In the data rows, the value 128 means zero.
Here are some points:
[159 110 104 129 143 130 137 144 165]
[126 108 110 118 156 129 134 151  83]
[108 130 119 132 141 138 131 130 180]
[155 112  86 146 124 119 137 134 174]
[112 169 105 127 148 129 132 131 170]
[122 112 107 139 125 128 120 137  79]
[101 103 115 128 142 149 143 155 171]
[120 180  95 122 143 127 124 147 180]
[189 113 122 107 139 135 136 136  72]
[144  75 122 123 143 141 129 138  82]
[ 96 124 111 131 135 134 127 133  64]
[127  95 115 113 148 136 146 136 172]
[113 109 120 132 144 130 136 141 173]
[122 110 118 116 123 133 128 130 178]
[119 147  93 115 135 137 148 139 142]
[139  88 122 113 148 133 146 137 171]
[100 137 105 123 132 140 127 148 170]
[134 148  99 136 153 130 135 131 173]
16 more points follow, each with its number after it:
[103 148 128 127 134 128 150 138  83] 0
[153  92 255 187  51 110  39  46  72] 1
[179 137  86 137 116 147 144 136  83] 2
[119  77 255 189  49  97  30  29 176] 3
[129  93 106 127 128 126 135 139 145] 4
[100 184 110 133 141 130 133 121  84] 5
[151 106  97 127 133 152 137 146 175] 6
[115  83 126 139 141 145 138 125  70] 7
[117 103 119 124 136 132 142 141 176] 8
[104 150 101 144 125 130 135 140 172] 9
[159 127 112 130 149 126 137 146  83] 10
[105 177 113 118 144 143 124 142  84] 11
[141 102  94 139 154 140 142 137  86] 12
[220 136  97 123 129 120 140 143 166] 13
[110 172 107 133 140 138 143 132 175] 14
[102 174 112 119 146 144 138 130  86] 15
Which of these numbered points is nearest to each point below, ignoring the direction in which the first points spread most? Its number follows each.
[255  61  93 122 146 130 133 139  74] > 13
[177 109  88 114 143 140 132 140 177] > 6
[125 130 125 115 130 126 133 135 175] > 8
[182 123 117 140 150 134 131 142  88] > 10
[135  80 115 111 142 145 147 149  87] > 8
[119 181  83 133 139 144 137 123  79] > 5
[132 165 255 188  44 103  13  47  87] > 1
[134 176  99 112 144 113 140 134  76] > 5
[101 179 107 119 150 129 142 134  89] > 15
[126 112 106 137 139 128 132 145 170] > 4
[140  77 102 107 117 131 126 134  85] > 4
[174 117 120 119 132 130 147 157  87] > 10
[ 96 163 114 130 136 141 134 125 140] > 14
[117 164 116 122 141 143 141 156 175] > 14
[162 139 103 111 126 145 140 137  87] > 2
[113 165 110 117 124 123 141 124  74] > 5
[105 125  90 121 151 133 116 144 173] > 12
[110 127 123 121 131 116 127 134 171] > 8
